Read these off the row that follows.
1) The first entry from the right?
2) The 3rd entry from the right?
3) The entry just left of -1.68?
4) The 3rd entry from the left?
5) The first entry?
array([-1.67, -1.80,  0.12,  0.04, -0.32,  1.88,  1.86, -0.45,  1.10,
        0.10,  1.66, -1.68,  0.54, -0.05, -1.81])
1) -1.81
2) 0.54
3) 1.66
4) 0.12
5) -1.67

x = [-0.03  1.25 -1.51 -2.47 -3.68  3.34  8.08  2.04 -2.10 -0.70]
The entry just left of -2.10: 2.04
Read off the last entry.
Answer: -0.70
Read off the second smallest entry.
Answer: -2.47
The 2nd entry from the right is -2.10
The second largest entry -> 3.34
The 3rd entry from the left: -1.51
The first entry from the left: -0.03

Read these off the grid that follows.
1) What is the entry just left of the largest entry?
2) What is the entry just left of 3.10?
3) What is the second smallest entry?
4) What is the second largest entry?
5) What is the 1st entry in reading order?
6) What is the 3rd largest entry?
[[-1.52 -1.18 -3.07 -3.37 -4.15 -3.88 -1.64 -1.82  5.06  0.04  4.22  0.91
   0.89  0.72  1.42]
 [-0.02  0.36 -1.65 -2.12 -3.43 -3.56 -1.78 -2.29  4.12 -1.21  2.62 -0.23
  -0.18 -0.07  0.68]
 [ 3.96  4.14  1.92  1.26 -0.23 -0.71  0.72 -0.31  5.72  0.36  4.22  0.91
   0.89  0.72  1.42]
 [ 0.07  0.52 -1.12 -1.19 -1.93 -1.83  0.35  0.17  6.92  1.91  5.89  3.07
   3.11  3.00  3.58]
 [ 0.76  1.06 -0.96 -1.19 -1.93 -1.83  0.04 -0.83  5.72  0.36  4.22  0.91
   0.89  0.72  1.42]
 [ 1.01  1.32 -0.68 -1.13 -1.93 -1.83  0.04 -0.83  5.72  0.33  3.65  0.21
  -0.38 -0.93 -0.76]
 [-1.30 -0.51 -2.07 -2.04 -2.78 -2.55 -0.21 -0.83  5.72  0.36  4.22  0.91
   0.89  0.72  1.42]
 [-0.02  0.36 -1.52 -1.69 -2.62 -2.19  0.04 -0.83  5.72  0.40  4.83  2.37
   2.81  3.10  4.05]
 [-0.02  0.36 -1.12 -1.19 -1.93 -1.87  0.04 -0.83  5.72  0.36  4.22  0.91
   0.89  1.06  1.92]
 [ 0.92  1.81  0.40  0.31 -0.47 -0.37  1.52  0.99  7.15  1.68  5.14  1.81
   1.41  0.99  1.42]
 [-0.02  0.36 -1.12 -1.19 -1.93 -1.83  0.04 -0.83  5.72  0.36  4.22  0.91
   0.89  0.72  1.42]]
1) 0.99
2) 2.81
3) -3.88
4) 6.92
5) -1.52
6) 5.89

6215	6159	4939	6071	5902	6006	6254	6333	5275
4743	5444	7272	3951	3445	5576	3569	5376	3482
4579	5251	7592	3588	3010	5741	3281	5281	3414
5292	5853	6152	4945	4746	5638	4894	5622	4062
7111	5819	3037	8459	9161	4199	7587	5571	8984
6884	5872	3163	8325	9009	4111	7441	5705	8589
6729	6174	3875	7437	7527	5118	6975	6579	6968
7003	5831	3104	8404	9108	4147	7532	5638	8800
5264	5849	6202	4915	4714	5616	4854	5614	4035
Rows and columns are numbered from 0.
The entry at row 2, column 1?
A: 5251
The entry in row 0 and column 2: 4939
The entry in row 0 and column 1?
A: 6159
The entry in row 2 and column 0 is 4579
The entry directly above 4746 is 3010
The entry directly above the centre entry is 4746
The entry just right of the largest entry is 4199
The entry just left of 5616?
A: 4714
The entry directly below 8459?
A: 8325
The entry directly below 5376 is 5281
The entry in row 0 and column 0?
A: 6215
The centre entry -> 9161
The entry directly above 4945: 3588
The entry directly above 5614?
A: 5638
The bottom-right entry?
A: 4035
The entry directly above 8589?
A: 8984
The entry directly below 4147: 5616
The entry directly below 3414 -> 4062
The top entry of the column that holds the smallest entry?
A: 5902
The entry in the top-right corner?
A: 5275
The entry at row 1, column 2?
A: 7272
The entry directly below 7272 -> 7592
The entry at row 1, column 1 -> 5444
The entry just right of 5741 is 3281
The entry directly below 7437 is 8404
The entry just right of 5118?
A: 6975
The entry just right of 5831 is 3104
The entry just left of 7527?
A: 7437
The entry directly below 7527 is 9108
The entry just left of 5576 is 3445

array([[-0.22,  1.32,  0.27, -1.02,  0.99,  1.28,  0.86, -0.23, -1.49,
        -2.58],
       [-1.86,  2.14, -1.12, -1.79, -1.76,  4.70,  0.88, -0.92,  0.10,
        -6.22],
       [ 0.63, -0.11,  0.53, -3.62,  2.38,  1.34, -0.70,  0.41, -2.85,
        -3.31],
       [ 5.98, -3.82,  1.46, -0.51, -0.17, -4.69, -3.33,  5.09,  2.30,
         2.84],
       [ 5.37, -3.51,  1.37, -2.60,  3.34, -4.15, -2.71,  4.20, -0.45,
         0.29]])
Which number is the minimum? -6.22
The entry just right of 5.37: -3.51
Which number is the entry just left of -0.23? 0.86
The entry just left of -0.45 is 4.20
The entry just left of 0.10 -> -0.92
